In the rows, zero is written as 128.
A single turn carries every row of the set below to another of its rows. Some are shown first; where does it send the rows asked next?
zozi: [100 113 146 124  82 126 170 125 122 134 126 131 137 111 113 139 109 132
 102 134 142 111]
Nuku: [ 93 137 109 131 148 146 110 124 165 134 120  91 125  78 158 114 136 139
 132 148 125 119]
Mel: [160 113 121 130 155 158 156 131  91 115 141 135 139 146 136 100 131 111
  91 175 152 133]
veku: [172  62 125 134 127 143 134 156 138 110 110 128 143 125 130 105 145 175
 111 125 125 103]
Gola: [112 119 153 146 104 165 155 119 144 132 121 124 121 122 131 171 120 133
 115 106 118 112]
Gorit: [123  85 159  76 102 147 134 156 127 123 132 160 100 139 154 106 153 118
 102 141 122 128]
vov: [132 129 166 155 151 179 142  95 157 125 130 123 139 123 128 136 148 137
 107 109 104 112]
dipe: [110 105 124  97 136 135  88 125 142 108 144 102 114 109 160 109 128 171
 114  98 134 140]
dumi: [123 135  98 109 154 171 147 100 117  90 132 115 143 131 153 103 109  95
 142 133  89  93]
tadog: [121 102 148 121 180 153  96 107 172 120 109 103 143 145 149  80 112 125
 118 133 104 138]
Virem: [121 114 123 123 129 137 122 116 144 104 137 136 160 139 128  33  96 114
 126 143 124 112]
Funin: [139 115 103 140 144 161  90 167 117 124 152 140 145  74 139 107 117 118
 132 155 144 122]
Kos: [124 133 174 116 151 151 135  76 132 123 150 127 155 123 117  89 147 136
 101 128 110 104]
Tiz: [115 137  98 123 150 118 146 121 139  78 115 128 147 108 133  93 125 103
 139  86 111 143]
peve: [112 101 130 131 115 144 156 159 159 130  82 171 126 155 155 129 108 126
 137 141 131 135]
bosa: [154  86  81 135 170 129 128 137 112 132 113 175 126 120 118 113 149 124
 128 149 109 121]
sipud: [110 120 161  98 118 111 158  97 113 118 141 129 160 121 101  99 117 127
  93 141 123 108]
Bam: [154 103 121 123 112 104 119 160 169 118 118 120 121 117 105 137 143 137
 125 131  87 128]
Tapi: [134  64 113 107 159 138 120 159 139  97 131 126 135  93 119 112 106  82
 141 124  91 124]
Soz: [114  65 118  92 161 143  98 130 114 155 143 126  90 105 143 109 139 117
 141 145 131 128]
geref: [132  91 167  89 147 148 145 154  97 116  89 127 136 152 167 126 133 109
 133 130 124  93]
luza: [152 103 129 145 130 170 108 124 170 155 107 126 119 159 142 119 128 150
 157 126 110 130]
sot: [110 119 113  89 161 152  93 149 100 107 123 174 128 119 165 136 121 107
 129 134  98 112]
tuku: [137 149 124 139 137 142 142 133  88 142 125 119 138 122 145  94 143 104
 156 136 169 120]
sazuf: [111 130 132 114 115 114 124 148 113 122 133 142 137 165 139 104  75 120
 128 160 155 133]

Virem -> luza
Mel -> Nuku
Kos -> Gola
Now these:
bosa -> Funin
Tiz -> veku

A single turn carries every row of the set below to another of its rows. Some are shown first; where does it send the rows asked next?
Kup: [165  92 133  96  93 116 157  91 127 112 142 176 126 181 109 105 172 105
 133  87 131 102 120]
pada: [100 148 132 109  85 105 122 101  85 156 123 144 112 118 135  71 132 151
 116 121 104 148 129]
Beba: [ 87 141 136 113  69 105 120 114  81 164 107 152 107 132 141  81 129 141
 102 124 117 152 140]
rel: [137 163 102 103  99 122  99 126  86 157 124 147  88 126 128 100 115  95
 109 129 153 160 137]
sif: [ 89 144 141 113  71 100 120 106  77 155 121 149 111 127 139  76 134 142
 116 121 111 148 130]
Beg: [138 155  95 104 109 119  92 112  80 147 139 143  96 120 119  97 123 106
 115 123 152 162 127]
Fazu: [129 123 127  83  87 157 136 107 156 155 101 111 107 180 100 120 149 120
 101 152 175 116 115]
Noba: [134 137 144 145 116 103 156  92 104  99 139 153 118 224 125 100 175 134
  96 125 168 120 119]
tuf: [124 148 163  78  84 124 128 110 140 141 104 149 132 211 124 110 181 106
 104 132 187 106 136]
Gego: [147 142 142 144 104 129 174 125 137 115 110 131  95 218 125 100 133 123
  93 143 161 116 123]
Mol: [114 156 159  80  77 133 137 113 130 158  97 156 125 203 127 121 182  96
  96 143 178 117 137]
rup: [157  87 111  96  92 144 146  91 143 128 131 122 116 161  86 112 140 125
 123 120 135 113  94]
vasud: [137 153 107 111 100 106  83 116  64 135 144 148 114 128 119  98 125 105
 120 112 144 161 122]
nezom: [ 94 143 126 107  82 112 121 114  90 169 101 148 105 127 134  78 123 149
 100 127 114 150 144]
bopi: [134 163 124 114  88 104  85 131  62 137 131 155 119 139 125 101 118  94
 115 113 144 161 130]
begef: [132 142 161  94  78 109 148 107 104 132 124 191 148 199 126 117 193  88
 118 103 140 114 130]
ves: [163  85 122  95  86 142 151 101 154 120 128 130 109 173  99 106 138 116
 128 113 145 103 106]
lenak: [156 130 123 142 118 133 188 101 138 113 130 138  82 199 127  97 146 127
 104 134 151 117 116]
Zofek: [132 171 120 109  87 113  95 140  77 150 118 154 100 138 133 102 114  87
 110 122 148 160 138]
nedu: [104 147 124 105  93 111 122 105  91 164 111 144 108 120 131  73 125 154
 109 126 106 148 136]
Sote: [135 147 156 145 103 110 155 119 117 108 114 140 118 233 125 103 153 128
  90 136 168 119 123]
Zilo: [138 115 142  82  81 148 132 112 162 137 103 113 111 193 105 108 143 115
 110 141 180 106 118]
Fipas: [148 125 125 144 125 116 176  83 117 103 150 156  95 200 125  96 172 132
 106 123 156 119 115]
kufu: [159  99 132 103  87 114 153  92 110 114 145 169 141 175 104 114 169 108
 133  89 111 112 102]
Luto: [139 131 160  85  91 106 142  98 119 126 127 187 140 203 126 109 197  99
 120 100 157 106 137]

Zofek -> vasud
Luto -> ves
Now these:
sif -> nedu
Noba -> lenak
Fazu -> begef

A single turn carries every row of the set below to another of its rows. Some are shown first; where does it send the rows asked next?
Tevo: [106  63 131 153 150 151 164 109 150  99 140  94]
zotu: [127  71 116 166 130 177 155 126 138  96 139 158]
Vagu: [123  40 122 154 172 116 168 126  94  85 140 134]
Togi: [127  93 137 151 146 137 143 139 149 116 120 199]
rabip: [157 110 118 131 164 153 153 109 104 113 156 168]
Labu: [132  82 113 154 137 174 169 125 146  94 140 164]
pef: [ 99  73 133 154 151 148 172 117 163  98 131 104]
Demu: [116  51 120 174 148  92 155 130 147 119 133 152]
fep: [130  87 122 110 163 145 102 140 114 111  90 154]
rim: [ 97 133 126 118 148 126 147 101  92 108 127 162]
gako: [139  72 111 153 136 177 161 115 133  95 151 155]
vesov: [102  65 142  98 147 128 130 100  88  91 128 166]
Sokot: [141 104 111 111 164 147 102 126 103 120 105 142]
nimaf: [ 88  56 163 152 162 118 136 129 145 115 105 118]
Banom: [132  77 106 155 176 124 187 123  86  97 139 136]
rizep: [ 91  53 148 105 136 110 122  96 118 120 116 151]
Rudun: [ 91  97 138  97 163 128 155  97  83 100 118 137]
Gel: [116  99 132 114 177 125  96 128 117  96 109 113]
Vobat: [128 112 123 107 175 115 100 119 134 109 120 117]
rore: [ 86 122 131 126 137 107 139  96 123 138 116 146]
Tolo: [123  24 123 161 153 110 157 131 118 106 128 153]
pusur: [118  72 145 132 181 134 148  98 100 111 141  88]
ridig: [ 97  90 136 126 121 108 115 100 128 129 124 175]
geni: [111  75 128 142 157 148 178 108 159  98 142 100]
Redob: [130  55 141 157 148 161 118 127  90  99 132 167]
zunos: [142 100 114 102 162 136 107 131 131 125 101 158]
miki: [115 110 141 126 179 110 172 111 160 130 129 120]
Rik: [116  94 135 105 175 114 100 132 144 100 105 129]
bodul: [125  89 104 175 151 100 173 128 139 131 132 155]
limu: [126 105 104 168 170 106 184 121 116 110 144 136]

rizep -> vesov
zotu -> Tevo
bodul -> Demu
Now these:
rabip -> miki
Rik -> fep

